[133 122 149 131 116 140 136] ⇒ 131, 149

[146 127 132 114 151] ⇒ 132, 151

[[119 123 141 120 145 128 113]
 [130 107 153 127 129 140 146]
 [127 122 112 128 106 128 142]] ⇒ 127, 153

[114 137 146 113 154 139 125] ⇒ 113, 154

[111 113 105 127 103 103 112] ⇒ 127, 127

[126 108 106 146 125] ⇒ 106, 146

[103 134 123 124 121] ⇒ 123, 134

[[123 120 120 121 123]
 [137 142 151 149 136]
 [125 125 114 113 126]] ⇒ 151, 151

[[125 118 128 124 128 143 131]
 [125 129 127 152 131 118 110]
 [133 124 130 111 127 138 140]] ⇒ 152, 152

[108 120 120 126 114 150 121] ⇒ 126, 150
---
[101 146 127 127] gives 101

[[134 132 131 130 109]
 [132 133 128 125 114]
 [143 132 106 122 117]] gives 134

[[153 114 131 119 136 113]
 [131 127 157 117 130 109]] gives 153

[[117 127 129 130]
 [107 129 134 123]
 [125 118 126 127]] gives 117

[129 104 137 141 131 142 120] gives 129

[102 111 114 141] gives 102

[[127 122 103 141 139 109]
 [143 128 103 131 131 125]] gives 127
---
[130 131 104 123 133 142] => 142, 130

[150 145 136 148] => 148, 150

[127 151 127 153] => 153, 127

[110 114 147 140 106 116 131] => 131, 110

[[133 128 136 126 114 156 121]
 [133 124 114 124 126 116 128]] => 121, 133

[117 124 157 119 130 126 115] => 115, 117

[[116 117 147 140 151 149]
 [142 109 127 110 108 105]
 [150 114 156 137 131 119]] => 149, 150

[[128 135 143 129 132]
 [128 154 145 129 134]
 [128 135 137 129 132]] => 132, 128
---
[156 144 140 131 141 133 105] >> 141

[[119 104 135 157 143 105]
 [121 113 132 148 137 112]
 [118 107 133 154 141 107]] >> 154

[[106 134 139 149 111]
 [110 127 112 120 117]] >> 112

[122 109 134 102 128 147 154] >> 128

[155 134 110 137] >> 134

[129 101 127 111 118 111] >> 111

[108 132 120 142 143 104] >> 142

[129 113 101 126 109 144] >> 126
---
[[127 130 127 132 113 116]
 [115 154 130 115 118 148]
 [123 129 127 133 108 136]]	113

[[130 138 139 135 113 139 127]
 [131 133 102 128 106 104 100]
 [126 122 115 122 144 154 114]]	139

[[119 152 148 126 140 120 131]
 [112 145 146 114 128 124 131]
 [119 152 148 126 140 120 131]]	120

[[105 150 124 148 125 137 148]
 [118 142 119 140 137 130 135]
 [128 131 128 144 140 143 132]]	137

[[149 123 114 107]
 [147 121 114 109]
 [140 119 121 110]]	114

[[120 150 128 114 120 126]
 [120 149 129 114 120 126]
 [120 146 130 114 122 126]]	120

[[131 130 126 130]
 [130 105 127 133]
 [131 134 126 131]]	126

[[131 125 136 138]
 [130 132 119 119]
 [134 123  99 133]]	136

[[127 136 126 126 125]
 [103 132 135 125 123]
 [136 121 115 128 126]]	126

[[125 127 131 130 120]
 [128 124 108 144 149]
 [130 134 114 124 156]]	130
---
Input: [136 142 106 126]
Output: 142
Input: [144 107 154 120 115 129]
Output: 107
Input: [106  98 154 158]
Output: 98
Input: [121 129 119 133 151 122 133]
Output: 129
Input: [122 104 118 101]
Output: 104
Input: [156 115 152 134]
Output: 115
---
156,147,120,126 Answer: 156, 120

131,140,155,122
107,132,150,133
Answer: 155, 107

115,113,98,115,125 Answer: 125, 98

115,135,137,127
102,131,152,128
Answer: 152, 102

115,131,104,128,126
130,117,143,133,128
Answer: 143, 104

110,151,133,140 Answer: 151, 110

117,116,123,121
147,122,153,135
109,120,121,118
Answer: 153, 109

113,108,99,129 Answer: 129, 99

122,136,153,138,145 Answer: 153, 122

146,154,150,133,152,130,134 Answer: 154, 130
---
[[117  99 101 134]
 [158 121 144 136]
 [134 152 140 103]] out 134

[143 130 149 132 129 151] out 143

[129 121 148 128 158 154] out 129

[102 101 106 131 125] out 102

[121 106 136 127 109] out 121

[130 114 124 153 131 116] out 130

[157 152 113 122 142 116] out 157

[[124 150 113 125 124]
 [134 129 139 137 141]] out 134

[123 113 105 137] out 123
---
array([[128, 115, 124, 130, 120, 120, 123, 130, 123, 133, 134, 136, 139],
       [127, 114, 115, 136, 136, 112, 142, 125, 122, 127, 124, 136, 121],
       [122, 114, 124, 130, 129, 127, 116, 118, 126, 131, 130, 126, 126],
       [123, 130, 132, 123, 127, 132, 126, 129, 125, 128, 130, 132, 127],
       [114, 131, 124, 114, 130, 126, 135, 106, 120, 118, 137, 130, 123],
       [126, 131, 125, 128, 136, 139, 140, 117, 125, 131, 128, 128, 116]]) --> 121

array([[112, 122, 137, 117, 132, 148, 135, 124, 120, 123, 122, 124, 130,
        125, 125, 136],
       [128, 134, 119, 115, 126, 148, 120, 124, 118, 115, 133, 131, 123,
        125, 130, 144],
       [120, 117, 134, 124, 140, 144, 117, 123, 123, 133, 125, 131, 123,
        120, 120, 147],
       [127, 114, 144, 125, 140, 127, 132, 141, 122, 137, 136, 117, 129,
        134, 116, 127],
       [115, 137, 124, 125, 122, 144, 129, 121, 135, 110, 120, 119, 119,
        124, 125, 134],
       [148, 131, 126, 127, 124, 150, 109, 126, 120, 137, 116, 101, 141,
        130, 103, 129],
       [126, 140, 128, 130, 128, 122, 126, 125, 117, 118, 120, 130, 139,
        123, 145, 142],
       [110, 128, 137, 133, 139, 121, 146, 136, 112, 116, 155, 129, 126,
        146, 122, 137],
       [115, 140, 143, 133, 152, 129, 129, 123, 123, 114, 131, 126, 125,
        124, 126, 120],
       [123, 127, 126, 124, 127, 136, 121, 139, 114, 117, 134, 124, 115,
        154, 117, 115]]) --> 144

array([[120, 124, 152, 125, 124, 132, 117, 123],
       [118, 124, 132, 133, 125, 139, 111, 146],
       [134, 136, 118, 120, 132, 121, 134, 113],
       [125, 130, 115, 132, 137, 122, 130, 133],
       [109, 132, 119, 127, 132, 141, 121, 126],
       [146, 125, 121, 136, 119, 129, 124, 137],
       [119, 122, 151, 128, 126, 129, 123, 132],
       [123, 120, 130, 137, 125, 135, 125, 147],
       [109, 137, 120, 130, 134, 139, 121, 136],
       [112, 132, 136, 121, 136, 128, 126, 121],
       [137, 131, 123, 118, 130, 120, 144, 112],
       [122, 133, 133, 118, 124, 137, 129, 110]]) --> 146

array([[135, 120, 153, 123, 143, 113],
       [125, 127, 124, 127, 128, 126],
       [128, 117, 152, 113, 112, 141],
       [124, 126, 104, 111, 153, 144],
       [135, 134, 109, 132, 113, 143]]) --> 126

array([[141, 146, 121, 109, 104, 121, 119, 111, 138, 119],
       [153, 149, 113, 114, 136, 134, 113, 148, 133, 131],
       [141, 134, 125, 109, 112, 131, 106, 124, 108, 132],
       [153, 153, 134, 149, 145, 122, 124, 106, 115, 121],
       [115, 130, 132,  99, 116, 152, 148, 102, 102, 127],
       [111, 122, 124, 141, 132, 126, 125, 109, 134, 125],
       [105, 114, 108, 121, 130, 140, 108, 142, 119, 135],
       [118, 155, 105, 103, 104, 136, 129, 156, 114, 110]]) --> 131
---
[120 145 150 132 102] out 150
[152 131 137 141 130] out 137
[143 149 109 122 145] out 109
[132 131 139 122 154] out 139
[141 108 144 134 149] out 144
[ 99 120 132 128 138] out 132
---
[[130 150 118 109 119 117]
 [123 122 116 126 145 117]
 [126 150 115 115 145 107]] Out: 107

[[138 118 145 124 116 122]
 [136 112 118 126 133 142]
 [128 119 133 135 151 130]] Out: 130

[[121 122 131 136 130 150]
 [109 144 121 106 123 120]
 [139 139 121 131 129 126]] Out: 126

[[128 142 140 127]
 [129 128 128 155]
 [137 129 129 145]] Out: 145

[[128 120 111 127]
 [130 128 124 128]
 [135 136 155 114]] Out: 114

[[114 124 114 155 115 114]
 [147 137 147 110 144 151]
 [143 140 147 108 146 147]] Out: 147

[[137 147 121 128]
 [118 128 118 127]
 [119 145 143 100]] Out: 100

[[122 128 134 131 125]
 [122 128 134 135 125]
 [132 117 134 142 101]] Out: 101

[[151 100 139 124 131 125 129]
 [132 129 121 106 130 146 129]
 [132 133 135 124 118 108 129]] Out: 129
---
array([125, 130, 120, 144, 103]) result: 103

array([[131, 106, 144, 112, 155, 130],
       [130, 140, 121, 108, 149, 136]]) result: 136

array([128,  99, 127, 129]) result: 129

array([[132, 126, 113, 128, 117, 127],
       [128, 133, 121, 118, 148, 142],
       [145, 130, 151, 115, 122, 127]]) result: 127

array([142, 158, 146, 132, 133, 134]) result: 134

array([[111, 114, 118, 115, 101],
       [136, 155, 156, 113, 149]]) result: 149

array([133, 141, 103, 131]) result: 131

array([[134, 104, 123, 117, 121, 128],
       [117, 138, 115, 133, 136, 122],
       [132, 116, 146, 112, 125, 143]]) result: 143
---
133,131,111,129,120,130
121,121,108,120,112,130
134,129,134,109,150,145
⇒ 121

147,128,126,153,132,125
135,131,124,128,126,113
117,136,140,99,125,158
⇒ 135

129,109,152,136,150,132,125
128,113,148,132,145,122,123
128,115,147,123,139,122,116
⇒ 128

129,127,122,131,138,130
145,107,129,145,157,145
113,115,143,128,136,121
⇒ 145

120,137,137,149,131,116
117,135,137,147,135,114
146,130,131,102,126,122
⇒ 117

114,133,145,102,111,126
104,121,127,130,123,126
112,110,137,124,109,130
⇒ 104

128,111,133,129,120,112,139
123,99,146,110,103,100,148
130,126,129,130,122,128,131
⇒ 123
---
[139  99 148 131 125 113]: 113
[111 110 101 147 124]: 124
[118 153 142 120 126 118 116]: 116
[134 131 117 136 102]: 102
[141 110 150 131 155]: 155
[117 120 125 120 106]: 106
[148 142 101 153 136]: 136
[141 101 116 141 111 152]: 152
